One turning vector, and how many steps it has turned:
The counts run from 0 to 459.
[ 24.7 -17.2  11.4  21.6  33.8  26.1  -4.5  -8.1   3.6  11.1 -11.6  35.6
  -6.6 -52.6   6.9  -8.3 -17.9   2.5  25.4  -0.8   8.6 -15.7 -10.5 -23.3
  -9.9   5.6   6.7  12.8   1.3 -29.7  -6.1  10.7 -26.0  -9.9  26.3   1.0
  25.4 -14.3] -> 119
[ -9.7   7.2  -4.9  12.9  13.3   1.1   3.0 -16.3  42.9 -25.0  43.4  34.0
   7.1  -6.9  10.9   6.8   6.7  16.5 -30.4 -25.7  -1.3 -34.3  35.1   7.1
  18.9 -19.3  13.0  -2.6 -10.2 -16.0  17.3   0.9   8.5 -15.2  -1.4  10.7
   9.7  15.5] -> 106
[ 10.4  12.9 -23.4  10.4   5.5   6.7  13.1  13.8  54.0  -9.7  49.5   6.9
  21.7 -14.9 -15.7  -2.0 -15.8   6.9   8.1 -10.6   6.9 -22.2  42.5  -2.9
   0.2 -12.2 -21.1   5.0 -17.3  -0.1 -23.4 -20.9  10.1   9.5  25.9   5.9
  -4.0  27.1] -> 110
[-15.9  22.9  34.9 -19.7 -40.2  10.1  -1.1   7.5  -0.3   3.5 -27.0 -31.4
  -1.9   0.3   7.8  -7.4  -4.5  -3.1  38.6 -40.2  10.2  19.5  -9.7   4.0
  -7.2  16.0 -23.5   2.9 -13.8  11.1  24.6   5.2 -20.2   0.5  15.7  -5.0
 -15.6 -20.9] -> 365
[ 43.5 -44.8  17.4   9.0  35.0  27.6  -2.8 -21.7  -5.7  23.3 -17.2  14.5
 -30.8 -18.7  35.6 -21.9  25.8   8.6  23.3 -13.6  27.2   6.1 -13.9  -3.3
   1.9  12.8 -22.9 -10.4  -0.7 -14.2  18.8  -8.5  -3.4  -3.9  25.0  -7.1
   2.4   8.7] -> 27
[-24.0 -12.7  20.8  -9.2  -6.6  13.7  22.8  -4.5   4.8 -10.6  46.0  27.9
 -11.7  16.5 -15.5  24.5   1.9  12.5 -34.6 -40.8  -0.5 -46.6  17.1 -23.1
   4.6  -2.2  20.5  24.1  -0.4   0.4 -11.8  12.5  -6.9  -2.6   6.3  -7.5
  18.1   7.8] -> 99
[ -5.3   2.8   9.7   8.0   4.1  22.0   0.6 -25.7   4.4   9.1  19.4  15.8
  15.4  15.5  -9.2 -18.8  -9.8  32.0 -17.9 -25.6  19.1  10.1   7.1  20.9
  26.6  16.1   1.9  -8.5   3.5  39.8 -14.2 -13.8  26.1 -35.8 -24.1  39.4
  27.3  -9.8] -> 325
[ -6.6  12.0   2.7  22.5  -6.9  22.1  13.4 -18.5 -19.7  18.7 -25.8   8.6
  -3.1  -5.9  -3.1 -32.6   9.6  25.0  47.5  -4.8  27.3  28.4 -13.6 -16.2
 -17.3   9.1 -22.2   4.1  -8.2   3.3 -17.1 -23.3  11.3  -9.9  34.6  -3.6
   5.1 -12.4] -> 451
[  3.3 -10.5  15.5  17.7 -24.7 -12.1  27.1  43.0 -32.6  27.7 -11.9 -17.0
  13.2 -26.2  23.3  23.7   0.1  -4.1   9.0  23.1 -10.0 -17.4 -33.1 -22.4
   5.6 -16.4  -6.1  -9.0   6.7  -4.0 -30.5  22.6  -8.0  -4.4  24.6 -20.6
 -15.8   9.5] -> 150
[ -0.5  41.7   2.5  -5.7 -50.3  17.5  22.1  -8.9   3.1  21.3  -0.4  25.4
  -9.8  -9.1  -9.1  -7.4   6.5  -2.6 -22.3 -56.0   7.1 -19.9  -7.5 -16.8
   7.2   3.3 -12.5   6.8   6.7 -24.4  -5.9 -16.2  21.8   6.0   5.0 -31.8
   0.0  -2.2] -> 230
[  8.3   5.8  26.5  -4.2  -7.0  32.4  52.3   3.6 -27.0  49.2 -10.3  -8.5
 -10.0  18.1   7.7 -22.7  -7.3  23.8  25.8   4.6   5.0  -0.7 -36.4 -22.6
   7.4  32.8  -9.5   9.7 -13.7   6.2 -24.5  -5.6   0.2  -9.0  -6.0 -12.7
  -3.9  21.2] -> 459
[ -9.4 -15.5   3.9 -27.6 -30.4 -11.6 -32.0  20.4  14.9 -44.1 -26.9 -36.9
  20.8  19.8  -3.1  -1.5 -24.6  -9.8  -1.7  -6.6  -4.1  14.5  -8.5  16.6
  22.6  10.1   1.6 -15.7  11.7  27.6  -1.6   9.2 -16.6  -9.9  -5.4  24.0
 -15.9 -12.1] -> 279
[ 22.9 -34.3 -19.7 -14.9 -39.1 -23.4  -7.9  24.7 -18.8  -1.0 -27.8 -25.4
  12.1  14.0 -15.2  10.7  -4.9 -33.1 -22.7   6.5 -10.7  -9.5 -16.3  -9.0
  15.7  14.0   5.2  -5.3  23.5  14.6 -37.4  -9.5   4.9   5.0  -8.6   7.3
  -7.9  -0.6] -> 282
[ -1.8  -7.3  10.0  36.1  -4.3  18.9 -19.9 -23.0   1.5  15.5  15.1   2.6
  14.6 -35.1   8.0  11.7 -35.6  -3.8  19.2  20.1 -40.0  -3.4  23.8 -26.2
 -15.5   9.6 -26.9   2.5  -7.2  12.1 -28.1  26.6 -10.5 -25.6  19.3   8.9
 -25.1  -6.1] -> 339
[ -9.6   0.0  14.4   7.0   8.1  24.5  -6.4 -26.9   5.7   8.1 -12.5   1.7
 -15.1  17.7  13.6 -14.9 -35.6  15.9  35.1  35.2 -20.6  27.5 -30.3  -9.9
  15.4  35.3 -18.7  18.6 -13.0   0.2  22.8   1.2  14.2  -9.3 -45.1  18.3
  -1.1 -24.4] -> 128
[ 13.7 -25.2 -10.8  17.0  21.9  20.9 -22.3 -15.4  26.2 -28.4   2.6   4.5
  -9.1  -3.3  57.0   3.2 -20.6 -11.9 -16.1  -2.7  -0.2  12.8 -15.1  -0.6
  14.7 -11.3  -7.0 -31.9  -3.5  18.4  15.2   4.8  39.6   4.3  39.5  18.3
 -20.9   0.7] -> 252
[ 11.7  12.1  -7.8 -13.6  -5.9  -6.6  -2.2  -4.0   9.3 -30.0 -36.2  -1.0
 -10.0  10.8 -24.6 -18.7  21.5  35.6  -5.0 -14.7  23.7 -23.4 -30.5  25.5
  24.1  -2.9  21.1 -30.5  30.2  -9.1  -5.1 -18.6 -30.1  -6.4 -13.5   8.2
  17.8   4.2] -> 86
[-26.7  32.9  35.6  -2.8 -14.9  37.8  38.6  -0.6 -11.2  19.8 -14.2  -6.4
 -10.9   5.9   2.8  -2.6 -25.2  26.4  26.9 -15.7   7.6   3.9 -20.3 -15.7
 -15.8   9.3 -11.6  12.3 -23.7   9.2  -2.1  16.4 -11.1 -13.4   1.4 -20.8
   2.2   9.3] -> 458
[ -7.4   1.8   6.7 -10.5 -53.2  -2.9   4.8  -2.8   9.6  23.6 -41.0  24.7
  22.1 -23.7  14.7 -12.7  -1.9 -26.6   1.2 -27.4  -3.5  -5.9  22.3 -11.9
  22.9  -4.2 -22.7  11.4   1.8 -26.5  14.9   4.5  -1.3 -15.7 -29.8 -35.6
  -9.5  21.2] -> 138
[ 39.6  29.1 -20.2  20.3  26.4   6.4   0.6   9.7  40.0   9.8  14.2   3.2
  -1.8 -39.1   0.3  -8.6 -38.2  28.7  13.4  26.4  -7.3 -22.6 -25.9   5.3
   4.5   0.2 -13.7 -12.2   2.7 -18.6 -18.2 -18.4  13.3   8.9   9.0  19.7
   3.5  -4.3] -> 117
[ -0.3  20.2  -9.6 -41.2 -15.1  11.7  11.8 -17.7  21.2  -4.2 -27.3  14.2
 -10.1   5.6  34.3  12.2 -13.3 -29.3 -42.0   0.7  16.1   7.6 -24.3  -1.3
  17.7  31.1  25.7  -2.0  -7.5  -5.6  35.5  -3.5  28.3 -11.9  -1.0  18.5
  -3.9  -3.3] -> 40
[-16.6   7.4  16.4 -10.1  -9.0  20.6  28.4  -5.8 -17.9  11.1  -0.7  37.1
   1.8   6.2 -21.1  -8.1  -3.1   6.9 -20.0 -46.4  38.6 -23.1  22.0 -18.6
   2.2  -0.2  18.4  20.8  -1.9   2.4  -7.1  -6.6   9.8 -17.8 -10.0  -6.0
  45.6   7.1] -> 323
[ -6.9  34.6 -17.0   5.6   3.2   2.0  -0.7 -13.1  22.7 -27.5  -4.9 -16.9
 -47.4   6.0 -29.6  10.6  -0.7  31.3  19.9   4.4 -12.9 -14.6  17.4   6.3
 -41.5 -11.8 -19.2  -8.7  10.1   4.7 -14.3  -9.8 -32.9  15.8  22.7 -11.1
  -9.4  14.5] -> 307
[-12.2 -27.5 -10.6  12.0  -6.4 -14.2  -8.2 -31.4 -21.3 -22.9 -36.8   3.8
  -8.7  18.9 -26.5 -19.6  44.3  10.5  28.3   4.4  27.8  29.2  14.9  19.0
 -19.2  -2.5   6.9  -8.8  10.7  10.1  -9.3 -33.7 -12.6 -15.9   1.2  -5.0
  23.3   0.2] -> 81
[ 16.7 -15.6 -37.3 -12.3  -3.6 -26.9   8.8  12.1  10.3 -15.4 -16.1  -3.0
  -3.3  20.7 -28.4 -15.8  42.2   4.0  25.6  30.6  18.7  -1.5  -5.7  14.2
  12.7   2.1  14.5  -4.8   5.7 -16.2   0.1 -46.0  -3.5  14.8 -20.9  -6.2
  18.8  18.2] -> 78
[ 29.7   5.6 -35.8  25.8   8.7 -18.5  13.9  -3.7  -0.8  10.6  31.3 -14.3
 -16.3 -18.4 -22.1  21.8  14.0  17.6  25.1  50.1 -19.1  -1.5   0.3   5.8
   3.5  13.0  -0.7   3.6  10.9 -26.9 -21.8 -34.5   5.6   3.5 -16.3  17.5
  12.6 -22.5] -> 209
[ -6.2   5.6  -9.8  17.9  -2.8 -10.6 -37.3 -23.4  19.1 -20.8  43.5  13.9
  22.5  -9.3 -12.5  19.2  -5.3 -17.0 -30.8 -26.1  -3.8 -33.3  40.4   6.2
 -20.4 -19.7  -3.3   0.8  14.8   7.6  10.6  -0.4   3.8 -10.2  10.0   4.7
  17.5 -35.7] -> 199
[  2.7  21.7  -3.1 -21.2  12.4  -1.3   8.8   4.1  18.5  26.9  -9.5 -31.3
  18.8  21.1  12.0 -13.7  -9.8  -0.9  32.9  46.2   9.0  27.7 -21.3  15.7
  -2.2  26.1   7.3  -6.2 -18.2  11.9  38.1 -19.2  -9.0 -14.6 -33.9   3.1
   2.6  -8.5] -> 267
[ -1.9   5.6 -29.8 -32.7  14.9  -5.3   9.7   2.3  22.4 -20.0  -5.0 -15.0
 -10.7  45.7 -34.9   2.3 -16.7   7.8   3.4  50.5  -3.9  10.1  -9.4  -0.1
  -7.2  27.4  18.8  11.0 -14.9  20.9   6.3 -21.3 -14.6  10.8 -31.0  13.4
   2.6   7.7] -> 406
[ 10.9 -21.8  21.9  -0.1 -32.4   2.4  -7.3 -17.4  -5.3  13.8 -20.6  26.5
 -13.2  -5.9 -18.2  -8.5  13.4  19.0  -7.9 -28.3 -26.4 -25.8   3.4 -14.3
  29.6  19.3 -21.9   7.0  24.9 -21.1 -24.6   9.2 -28.6 -29.7 -35.4   0.0
  -6.6  10.3] -> 0
[-19.4 -16.2   4.7   9.3   0.7  11.7  -5.7 -26.9   2.5 -10.0  54.5   9.8
   1.7  39.9  -6.2   0.3  19.0  24.7 -22.3  -4.1  -8.6   1.0  12.4 -12.5
  21.0  27.0  10.6  -5.8  -8.0  37.2 -10.8   2.4  25.0 -26.3  -7.8  39.4
  -2.0  -3.1] -> 101
[-18.0 -10.3   1.4 -11.6  -2.4   4.8   4.5  -4.9 -26.9  -7.2  -2.6 -27.4
  -5.6  12.6 -24.8  13.9 -42.5  -5.4 -18.9 -14.6  -5.1  -4.8  26.4   0.3
 -26.9  -3.2  -4.2  13.9  -2.9  58.1 -28.3  13.2   1.6  -8.4 -17.2  -9.1
  20.1  10.9] -> 188
[  0.2 -17.7 -10.6  -3.4 -14.0  -8.2  22.3  10.7 -25.7  30.9 -18.3 -32.9
  46.2  -6.8  14.6  -1.8 -22.9 -24.2   3.5  13.3  10.0  20.6  17.7   8.7
  -1.5  -1.8  -8.9  -3.7  -2.8  38.9 -22.4  -4.4  15.9 -30.4 -19.9 -10.4
   7.3  20.9] -> 50
[ 29.4 -12.1 -27.1 -15.7  27.9  -0.8   4.0 -21.7 -17.4  17.7 -11.1   0.4
 -36.8   3.9 -12.4  19.7  13.0 -19.1 -17.1  47.7   2.0 -19.9 -15.3 -15.5
 -40.4  21.6   7.5   0.6  -4.7  -0.6   3.7  -2.2 -28.2   8.3  -2.5  -8.9
  11.4   2.2] -> 401
[ -9.6  13.8  -4.0  34.9   3.0  10.0  43.0  17.8   0.1  23.9  32.7   6.0
  -6.9 -25.2  13.4  19.1  -3.2   5.5  15.0  -7.6   7.1  -8.5  17.5 -10.5
  -3.4 -29.1 -18.5  13.9 -12.1 -17.5 -10.9 -16.8  45.6   4.0  26.3 -21.1
   2.1  20.3] -> 18
[-25.8  13.8 -17.1 -18.4 -15.3   3.4  15.6  -2.2   8.2  21.5 -24.1  -4.2
  34.5  27.2  17.5  -9.6 -24.0  -5.7  -4.0  49.0   6.5  25.2 -17.1  -9.6
   6.1  28.4  10.2  -5.3 -17.1  31.7   0.2  -4.6  18.6 -32.3 -21.1  12.9
 -16.5  13.4] -> 43
[ 10.5 -31.4 -13.3  -9.9   3.8  -8.5   7.1  -2.8 -26.5  14.0  -5.9 -18.1
  -8.5  17.2 -23.8   6.9 -33.7  -8.7 -27.6  11.4 -15.5 -17.8  10.0  -3.6
  -6.0  -5.7  -6.5  -1.0   8.1  48.3 -43.2   2.0   5.2 -10.3 -38.8  -0.1
  17.6  28.8] -> 189
[-27.3 -28.5  17.2  47.2  -6.9  13.2  14.9 -12.0 -15.5  -0.5  17.9  36.2
  20.7 -11.4  27.0   7.9  27.1   8.2  22.7  -6.3  12.6  14.9   8.1 -26.8
  11.2 -13.5   8.9  14.4 -12.4  -6.2  -9.2   4.3  30.8 -15.9  45.4   8.4
   3.8  -1.9] -> 15
[ -2.2  35.2 -11.4 -28.6   2.7   1.1  10.9  -9.3   5.2 -26.4 -26.0 -17.0
 -10.1   1.3   3.6  14.7  -2.4   8.9 -32.7   0.4  29.6   1.8 -14.8  25.0
  -4.7   6.9  45.7 -15.2   7.1   7.5  14.0  -7.0 -28.6 -26.9  -3.3  25.6
  33.3  -8.4] -> 179
[  4.8  17.5  -6.0 -39.4   1.8  -3.0  31.4  29.0   8.2 -12.4  -6.5 -31.8
  -0.7  11.9 -23.9  18.8 -33.4  10.3 -24.6   2.8  13.6 -23.2 -21.5  15.1
   3.2   3.9  31.5  -4.9  -0.4  20.9 -10.7  -4.1 -18.9   3.2 -15.9   1.1
  23.6  22.9] -> 183
